One vector is turned by the same rotation once a tick. Each row is the vector after some number of ticks, and that number follows the row.
The counts run from 0 to 1017.
[ -2 -10   8 -34  -3 -10   5   8   2 -16  14  -3   0  16   4   9   1  -7
 -16   1  -6  17  13  -4  -5  10   5   6   5  13 -11  15 -20  12   5   6
  10 -17  14   7  -5  11 -25  -8  -4  14  -6  -7  -5  -8  14]
603
[ -1  -3   3 -24   5   3  -9   3  -2  -7   8  11 -11  17  14   4   7 -12
   5 -11 -12  10  15 -11 -13  -6   4 -19  -6   4 -18  -4  -7  -7  20  22
  14 -10   3  22   7  -2  -8  -5   7  15  12   2   0 -11  22]
543
[-15   0 -12 -24   4  -4  10  -1 -10 -12  18  -6 -19  11   9   3 -12 -12
 -10 -12 -19   8  16 -15 -10   8  -8 -10  10   2   0   7  12  13  15  11
   7   2  15   9   4  10   2  -6 -10  13   4  -8   6  -6  26]
856
[  6   7  -1 -38   5 -26   8   1   3  -8  18 -12  -1  20  -3  -8  -5 -17
  -6  -9  -4  18   2  -2   2  -7  -9   4   8  -6 -14  14  -3   7   9   3
  14  -3  11  14   7  19 -10   1  15  -4  12   2   5  -4  10]
14
[  2   5   4 -29   9  -7  10  17  -4  -4  23 -12  -4   9   4  -6 -13 -18
  -7  -4  -7  17   7  -6   4   5  -4   3  21   7 -12  16  -9   9  17  11
   4  -2  22  16   4  10  -6   0 -18   5  -3 -15  10  -9  12]
932
[-11  -8  -8 -18  -7 -13  12  11 -17  -5  12 -11 -13  14   6  -3  -2 -14
  -7  -5 -13  20  19 -27   5   2  -7   3   9   0  -6   4 -10  11  16  12
  11   2  17  14  14   5  -2  12  -5  10   0  -5   3  -4  24]
501
[  0  14   2 -34   0 -21   8   3   8   3  14 -19  -8  13   0 -11 -10 -16
  -7 -14 -14  15   0  -6   3 -11  -5 -11  17  -4 -12  13  -8   8  13   8
  13   4  16  17   4  14  -2   3   4  -3  12   1  -5  -8  16]
350
[  1  -7  -1 -36  -5 -21  12   8  10 -11  12  -9  -8  16  -1   4  -4   1
 -23   3   1  19  16  -8   2   3   9   2   6   0 -18  16 -17  11   6   3
  12 -11   7   4   6  16 -16  -6   2   8   5   2  -6   2   9]
600
[  3  19  -3 -38  14  -1   5   9   8  -8  17  -5 -10  11   5  -4 -12 -16
  -9  -9  -8   6   9   4  -6  -4  -7 -17  11   5  -4   6   3  -1  24  10
   5   1  17  24   2  14   7  -9  -3   4  10  -2   5  -9   8]
442
[  8  10  -1 -43  10 -16   5   8   7 -15  17 -15  -3  18  -3  -8 -11 -15
  -9  -6   0  11   8  -3   2   1 -13   1  13  -4 -10  18  -3   5  14   8
  10  -5  18  13   5  16  -4  -1   0  -5   3  -2  10  -3   2]
919
[ -4   0  -7 -32  -4 -11   6  -4  -1 -27  14  10  -9  22   1  10  10  -2
 -14  -1  -4  10  16  -6  -6   2  -4  -8 -10   3  -5   6  -6   7  21   9
   9 -11   2  17  11  15  -7 -20  13  15   5   7   2  -1  13]
754
[  2  -6   5 -31   2 -10  -2  19   4   4   0 -14  -4  18   8  -6  -2 -19
  -4  -6  -9  18  15 -12   0  -9  -3  -4  10   6 -15   1 -22  -2  11  14
  13  -5  21  17   1   1 -13  17   1   3   3  -1  -5 -13  15]
806
[  3   4   3 -43   1 -11  -1   5  14 -10   3  -3   0  22   4   4   5 -11
 -13  -3  -4  12  11   5  -8 -10   2 -14  -4   8 -12   2 -15  -3  13   5
  11 -12  11  19  -2  12 -13  -8  19   7  11  10  -9  -9   8]
786
[ -1  14  -5 -37  12  -5  -1  -2   1 -18  12  -6 -13  21   3  -3  -6 -17
   1 -16 -11   2   8  -8 -11  -2 -18 -16   4  -4   1   6   8   3  21  17
  10   0  12  18   3  10   7  -3   5  -1   5   1   8 -10  15]
549
[ -2  11   8 -30   3  -3  -3   7  -1  -7   6  -4  -1  19   6  -3   7 -24
   4 -11 -18  10   3   0  -7  -7  -9 -13   2  14  -2   0 -16   1  21  13
   7  -5  19  28  -2   2  -6   2   8   5   3   0  -4 -18  19]
330
[  5   7   2 -41   1 -19   2  -2  19  -7  10 -10 -10  20   0  -4  -8  -6
 -11 -13  -6  10   7  -3  -6  -9   2 -12   6  -8 -18  12  -5   3   9  11
  17  -4   5  11   4  14  -8  -6  12  -2  14   8  -5  -3   9]
230
[  9   5  -2 -36   7  -8  -2   0  10 -12  13   9 -12  19   6   0   0  -4
  -5  -7  -1   8  13  -4  -8  -7   6 -18  -4  -6 -22   5  -2  -8  19  13
  12  -8  -1  19  13  13  -4 -16  13   8  18   9   2  -2  10]
892
[ -5  -6  -6 -30   0 -16  15   3  -6 -13  26   1  -4  11   4   9  -3  -7
 -19   1  -9  21  12   3  -4   9   3   6   7   9 -10  16  -2  13   9  -6
   6  -9  11   7   3  20 -15 -16  -1  18   6 -10   2  -3  18]
953
[  3   9 -10 -39  15  -5   4  10   6  -8  14  -3 -10  17   7  -4 -10 -17
  -9  -5  -1   9  13   2  -7  -6  -8 -13   6  -2 -10   2   8  -7  24   6
   7   3  15  22   8  17   8  -5   4   4  15   4   7  -3   7]
781
[  0  19   0 -32  11  -2   2  -1   0 -16  18  -1 -12  15   3  -4  -4 -15
   1 -15 -15   2   5  -3  -8   0 -13 -17   7   2  -2   9   4   5  25  18
   5  -1  11  22   5  10   7 -13  -2   3   4   0   8 -10  15]
887
[-13   2 -10 -22   3   2   4   4  -4  -5   8  -3 -21  13  13   1  -7 -13
  -5 -12 -19   5  20 -16 -10  -2  -6 -22   6   2  -3  -4   2   2  21  18
   8   5  15  17   6   2   8  -1  -4  11   7   0  -2  -8  27]
532
[  3  18   4 -34   9  -1  -2   7   0 -17  13  -5  -7  17   1  -8   0 -18
   4 -12 -12   3   4  -5  -1  -2 -13 -16   5   5  -1   7  -7   3  26  22
   5  -2  15  27   3   7   4  -6   0   0  -1   1   7 -12  10]
102
[ -6  -9  -1 -26   4  -5   5  13  -2  -2  14 -14 -14  11  10  -4 -17 -11
  -8  -8 -11  12  19 -22  -2   9   0  -2  18   2 -14  12  -5  10   9  18
  12  -2  19   6   3   3  -6   7 -19   8  -2 -14   4  -7  21]
716
[ -8   2  -8 -24  -2 -20  16  -8 -14 -15  29  -3 -11  14  -1   2  -4  -9
  -9  -9 -14  16   6 -11  -2   9  -9   4   7  -2  -8  19   6  19  12   4
   9  -1   9   9  11  16  -8 -10   1   9   3  -8   8  -2  24]
843
[ -8  -5  -5 -27   8   9  -4  16  -3 -13   3   4 -15  18  14   7   1 -12
  -8  -2  -8   7  27 -13  -9   1  -4 -18  -1  10  -4  -7  -7  -5  25  17
   6  -6  16  20   3  -1   2  -2  -6  16   3   0   3  -8  18]
760
[-11   0  -9 -24  -8 -13  12  -9  -2  -9  17   2 -19  11   6   7  -3   2
 -16 -10 -15  12  16 -12  -6  -2   8 -16   1  -3 -12   8   2  11  16   8
  11  -1   1  11  12  15  -3 -19   5  16  13   3  -5   0  25]
860
[  6   0  10 -42  10  -1  -9  12  12 -16   2  -4   0  21   6   1   2 -17
  -3  -6  -5   8  13   0  -8  -1  -6  -9   0  11  -9   5 -17  -2  12  17
  11 -16  18  19  -8   3 -16   0   4   4  -1   1  -2 -17   7]
113
[-11   8 -14 -20  -6 -12  14  -1 -13  -7  17  -1 -18  12   7   0   0  -9
  -9  -7 -16  14  12 -12   0  -7  -5 -14   3   0  -5   1  -1   8  25   8
   7   6  11  23  15  14   8  -8   5  13  12   4   2  -2  25]
980
[-11  -2  -1 -21   4   6  -3   2 -15 -11  13   9  -8  11  13  10   5 -18
   2 -10 -22   9  11  -4 -15   3  -7 -12  -2  15  -1  -1  -2   4  20  13
   6  -6  16  20   0   0  -7  -7   1  19   2  -6   0 -15  29]
191
[  2   8  -9 -33  11  -9   3  -3  -3 -10  20   7  -8  17   9   2  -2 -17
  -4 -10  -7  12   7   7 -12  -5  -7 -12  -3  -1 -10   3  12  -4  20   0
   9  -2   7  21  10  19  -2 -12  15  10  20   1   7  -4  17]
660
[ -6 -10  -4 -32   0 -10  10   2  -2 -19  20   3  -7  15   6  13  -4  -2
 -22   1  -5  15  17   0  -8  13   5   2   3   9  -9  14  -3  12   9   1
   7 -13   8   2   1  16 -17 -18  -4  21   2  -6   2  -2  15]
278
